In the rows, 128 means zero.
Each named turn below is shown by a few rows before and after it. Which turns, in which order, take the first row of each later pair to the second? The first pair is answered.
gubo:
[185 117 133 147 132 155 107 128 159  81 165]  ->  [133 148  99 122 114 108 122  74 154 173 104]
[147 143 112 138 137 111 146 144 117 101 186]  ->  [ 99 144 102 122 124 100 153 124  94 160  95]
[123 133 136 118 110 131 132 154 109 121  92]  ->  [146 143 125 133 113 116 131 139 136 106 165]
[121 150 116 137 126  83 176 128 111 160 141]  ->  [117 117 146 134 132 124 168 171  89 121  94]
Kob:
[134 144 127 116 141 124 163 124 147 141 165]  ->  [137 155 124 113 143 123 165 137 150 134 154]
[157 140 117 139 139 124 142 130 161 113 154]  ->  [146 158 107 133 125 125 146 146 159 122 113]
[ 92 107 133 142 129 116 111  99 127 143 114]  ->  [115 100 137 153 139 124 107 114 139 112 152]
[ 95  88 145 129 144 128 124 109 105 129 117]  ->  [125  88 151 140 150 137 121 129 120  99 146]
Tonod:
[145 118 123 142 139 147 108 129 128 120 165]  ->  [136 106 136 140 138 153 105 129 114 123 139]
[115  95 139 123 111 107 107  74  99 172  85]  ->  [115 111 126 125  98  77 141  90  86 180 112]
[117 161 109 126 108 120 152 188 115 125 115]  ->  [144 179  98 130 118 126 132 169 152 113 141]
Pairs:
Each pair is 2 to 3 turns apart.
[118 139 121 125 122 176  91 123 155 108  74]  ->  [ 95 161 106 126  94 119 168 163 113 132 103] | Tonod Tonod
[106 146 134 109 116 110 134  81 199 136  77]  ->  [113 149 130 116 115  91 150  74 203 131 139] | Tonod gubo gubo
[163 140 121 141 149 146 118 156 145  97 120]  ->  [163 142 118 141 144 136 126 153 147  96 142] | Kob gubo
[149 177  99 138 118 110 117 109 160 149 137]  ->  [143 133 123 133 136 155  86 100 141 135  80] | Tonod gubo Kob
[118 151 138 105 123 109 140 164 116 141  81]  ->  [162 171 124 110 128 107 118 143 169 131 116] | Tonod Tonod
[149 149  97 128 135 149  97 122 197 117 101]  ->  [147 134 121 144 128 132 150 178 153  80 177] | Tonod Tonod gubo
[136 116 122 117 111 181  71 132 138 131  64]  ->  [ 80  99 125 115  87 132 124 122  72 173  84] | Kob Tonod
[130 158 119 123 126 124 118 123 136 133  86]  ->  [136 152 120 127 135 133 107 103 146 126  99] | gubo gubo Tonod
[166 178  94 118 143 127 113 128 182 103 157]  ->  [140 175  96 106 138 143 103 123 161 136  63] | Kob Tonod
[160 147  91  99 123 130  95  91 195  98 144]  ->  [102 152  88  86  95  92 168 137 123 146  79] | gubo Tonod Tonod
[154 184 109 120 120 138 103 118 190 139  62]  ->  [ 94 142 121 122 120 113 120  65 135 185  59] | Kob Tonod
[151 134 105 114 145 146 115 158 187 121  64]  ->  [149 110 122 117 154 166  99 144 175 114  71] | gubo Tonod
[166 109 122 118 111 133 125 197 159  78  71]  ->  [138 127 106 102 100 111 133 163 152 134  31] | gubo gubo
[158 151 129 140 127 103 174 179 124  80 202]  ->  [ 94 148 115 108 123 103 128  97 114 181  44] | Tonod Kob Kob
[150 113 124 146 139 105 135  88 136 134 191]  ->  [156 127 122 129 134 155 108 135 148 131  57] | Kob Tonod Kob
[138 115 128 124 141 159  83 111 140 127  61]  ->  [143  93 149 137 152 157  75  84 134 112 122] | Kob Kob
[144  84 144 134 143 179  49 116 134  79  90]  ->  [157 105 121 148 145 135  60  75 163  90 185] | Kob Kob gubo
[134 130 119 148 126 107 100 109 155 121 195]  ->  [ 82  78 154 135 134 141  86 113 106 122 117] | Tonod Tonod
[167 180 117 117 126 105 144 140 157 156 138]  ->  [149 131 155 113 136 151 138 178 119 120  77] | Kob gubo
[139 138 121 118 145 120 145 151 149 132 150]  ->  [121 104 145 120 152 133 137 146 118 126 131] | gubo Kob gubo
[ 95  95 119 129 137 122 118  86 136 146 152]  ->  [ 98  77 133 134 142 136 114 105 124 124 158] | gubo gubo Tonod
[129 102 153 121 139 163 107 137 116  90 118]  ->  [126 118 139 122 142 139  96  74 140 128 140] | gubo Tonod
[ 82 104 147 124 158 105 157 124  98 158 124]  ->  [ 84 103 151 118 156 127 156 160  96 141 101] | Tonod gubo
[ 95 145 127 115 117 117 136 126 107 172  58]  ->  [ 94 100 160 125 130 144 138 155  73 124  90] | Tonod Kob gubo
[138 134 114 131 153 125 130  83 151 113 193]  ->  [117 160  86 120 124  98 169  99 135 162 143] | gubo Tonod Tonod
[112  83 151 129 146 146 105 111 114 122 107]  ->  [161 139 126 141 134 143 109 148 154  87 145] | gubo Kob
[ 67 133 119 103  99 124 181 117  76 153 111]  ->  [154 196  82 107 115 145 127 101 196 120 148] | Tonod Tonod Kob
[124 136 135 130 142 148 115 166 104 101  81]  ->  [134 174 107 137 133  90 141 133 129 134 161] | Kob Tonod Tonod
[145 172  93 132 107  92 164 148 154 151 132]  ->  [147 161  95 130 123 116 114 103 178 162  97] | Tonod Kob
[109 107 152  97 131 151 100  75 100 163  58]  ->  [151  95 182 114 134 183 113 165  96  79 101] | gubo Tonod Kob
[122 141 124 127 128  94 160 125 117 147 161]  ->  [154 139 128 135 139 125 116 119 157 120 159] | Kob Tonod
[170 125 147 137 158 170  83 119 141  97  89]  ->  [175 146 129 150 145 111 138 118 133 110 202] | Tonod gubo
[ 90  98 172 117 115 126 143 138  79 181 107]  ->  [119  95 175 137 128 114 138 133  97 146 204] | Kob Tonod
[169 188 105 120 112 141 150 202 170  94  94]  ->  [156 187 100 114 106 133 150 191 157 118  63] | gubo gubo
[157 168 119 126 133 138  99 106 161 144  95]  ->  [167 172 119 131 135 144  97 111 169 132 119] | gubo gubo
[ 90  78 124 164 126  99 171 149  92 105 140]  ->  [131  70 133 164 152 141  99 102 148  80 132] | Tonod Tonod Tonod
[117 122 135 134 123 106 150 126 106 128 161]  ->  [106 120 132 119 125 126 131 115 107 146  98] | Tonod gubo
[124  71 107  98 137 119 114  96 108 128 121]  ->  [135 101  93  87 127 133 120 144 125 119  71] | Kob Kob Kob
[134  95 153 143 136 167 104 127 116 101 121]  ->  [111 143 117 134 105  99 162 140  95 150 139] | Tonod Tonod gubo
[174 194 104 135 137 126  99 154 182 140 108]  ->  [114 134 131 130 145 131  72  86 132 176  59] | Tonod Kob
[176 138 108 129 130 168  68 109 174  90 128]  ->  [ 89 123 102 107 102 127 113  89 101 177  61] | Kob Kob Tonod
[127  75 168 130 155 145 140 139 105  87 171]  ->  [102  80 160 115 156 155 122 110 102 134  78] | gubo Tonod gubo
[113 116 117 139 120 117  93  79 129 154 160]  ->  [142 115 128 151 130 139  87 113 139 108 185] | Tonod Kob
[127 125  85 129 126 111 142  61 183 162 105]  ->  [133 123 103 133 103 112 215 178 124 115 127] | gubo Tonod Tonod
[116 154 114 125 110  95 142  99 126 130 158]  ->  [ 91 104 145 123 115 126 133 110  88 111 120] | gubo Kob
[141 110 150 142 126 170 127 169 137  92 113]  ->  [140 128 138 147 114 141 160 180 128 102 137] | Tonod Tonod
[ 96 113 123 125 122 113 139  96 105 165 111]  ->  [122 126 126 130 114 118 165 167  90 120 139] | Tonod gubo Tonod
[101  95 168 146 131 127 129  95 120 124 140]  ->  [147 142 147 155 124 117 152 149 149 105 163] | Tonod Tonod Kob
[140  97 169 137 121 187  91 170 128  88  72]  ->  [133 125 149 158 100 108 178 193 106  99 201] | Kob Tonod gubo
[120  94 128 130 193  75 121  46 147 141 165]  ->  [ 73  59 156 131 181  89 164 115  73 125 114] | Tonod gubo Tonod
[100  79 144 147 131 124 139 131  84 123 176]  ->  [ 76  96 124 133 124 107 138 113  84 173 129] | Tonod gubo
[176 145 137 124 128 162 102 137 160 144 110]  ->  [167 139 142 134 116 136 150 173 132 134 169] | Tonod Tonod gubo
[130 147 119 131 122 137  92 106 139 137  77]  ->  [150 149 119 148 124 110 108 102 148 117 171] | gubo Tonod gubo
[ 93  78 148 111 147 124 107  84 116 181 112]  ->  [108  85 145 131 142  93 140 104 114 163 194] | gubo Tonod gubo
[160 132 125 119 146 163 136 143 175 110 167]  ->  [117  88 141 105 149 178 129 128 128 136  91] | gubo Kob gubo
[166 173 116 119  77  91 188 217 136 120 135]  ->  [157 161 124 117  86 100 186 230 130 116 111] | gubo gubo
[150 121 154 134 144 159  92 124 138  76 147]  ->  [135 166 130 119 110 128 153 184 112 110 106] | Kob Tonod Tonod
[146 162 107 124 117  90 145 156 133 131 156]  ->  [162 164 107 118 125 115 103 140 166 120 120] | gubo Tonod Tonod
[152 145 126 115 119 158 118 151 150 108  99]  ->  [109 145 116 112 111 117 144 128 122 161  94] | Kob Tonod
[124 128 118 139 119  98 158 150 103 145 116]  ->  [110 100 127 139 128 103 141 111  95 155 114] | Tonod gubo Kob
[132 143 103 135 103 124 169 173 131 151  72]  ->  [169 163  92 140 120 122 129 120 192 146 114] | gubo gubo Tonod
[133 119 136 125 122 153 132 181 111 112  93]  ->  [104  78 149 129 136 134 121 115  88 136 139] | Kob Kob
[157 141 144 166 146 141 129 146 140  93 177]  ->  [117 122 136 155 150 127 112  67 141 151 149] | gubo Kob Tonod
[154 136 132 148 125 133 129 161 143  85 174]  ->  [118 126 125 135 131 119  99  70 149 147 152] | gubo Kob Tonod
[151 113 144 125 140 157  96 121 159 121 116]  ->  [111 120 138 125 115 123 159 159 101 145 115] | Tonod Tonod
[112 123 130 111 128 134 129 118 103 151  66]  ->  [144 124 140 129 122 135 152 181 105  92 135] | Tonod gubo
[ 92 110 132 103 136 133  93  78 111 173  62]  ->  [100  98 145 130 135  99 129  84  87 140 203] | Tonod Kob
[106 118 133 120 104 108 192 194  67 129 123]  ->  [156 182  94 122 110  81 166 136 153 136 197] | gubo gubo Tonod
[116  70 189 129 130 166 104 144  88  85  97]  ->  [ 91 151 128 116  87  72 179 146  85 173 102] | Tonod Tonod gubo
[102 113 126 129 118 108 167 128  96 137 155]  ->  [152 153 110 124 120 140 145 172 152 109 122] | Kob Tonod Kob
[131 126 163 126 106 137 188 136  91 101 135]  ->  [120 140 145 109 106 142 154  93 109 144  71] | gubo Tonod gubo
[121 151 139 125 119 129 124 109 142 149  85]  ->  [143 125 147 140 133 140 112  99 152 118 161] | Kob Kob
[119  84 147 132 137 147  91  58 119 119 108]  ->  [130  86 152 132 141 154  93  67 120 103 113] | gubo gubo gubo
[131 111 144 143 115 159 102 129 141 119  72]  ->  [140 106 148 151 121 141 102 101 154 103 157] | Kob gubo
[154 143 114 175 131  96 127 127 148 133 230]  ->  [153 196  77 143 115 109 126 164 168 168  83] | Kob gubo Tonod
[ 96 147 106 123 133 121 153 140  96 178 104]  ->  [122 141 124 126 139 159 138 184 104 135  89] | Tonod gubo
[152 161 106 104 105 100 144 142 154 132 151]  ->  [117 134 121 100 103  81 150 107 126 163 138] | gubo Kob Tonod
[ 87 110 120 110 108 104 160 115  90 135 126]  ->  [ 98 113 124 111 105 129 157 151  88 120  89] | Tonod gubo
[150 148 122 117 146 152 121 144 150 105 106]  ->  [132 140 122 112 142 139 146 165 121 117  94] | Tonod Tonod
[127 121 105 102 150 113 108 109 126 166 102]  ->  [128 107 114 109 157 120  91  94 134 145 122] | gubo gubo Tonod
[ 97 100 144 125 112 103 160 131  80 142 148]  ->  [ 93 105 134 120 109 111 148 136  89 157  92] | Tonod gubo
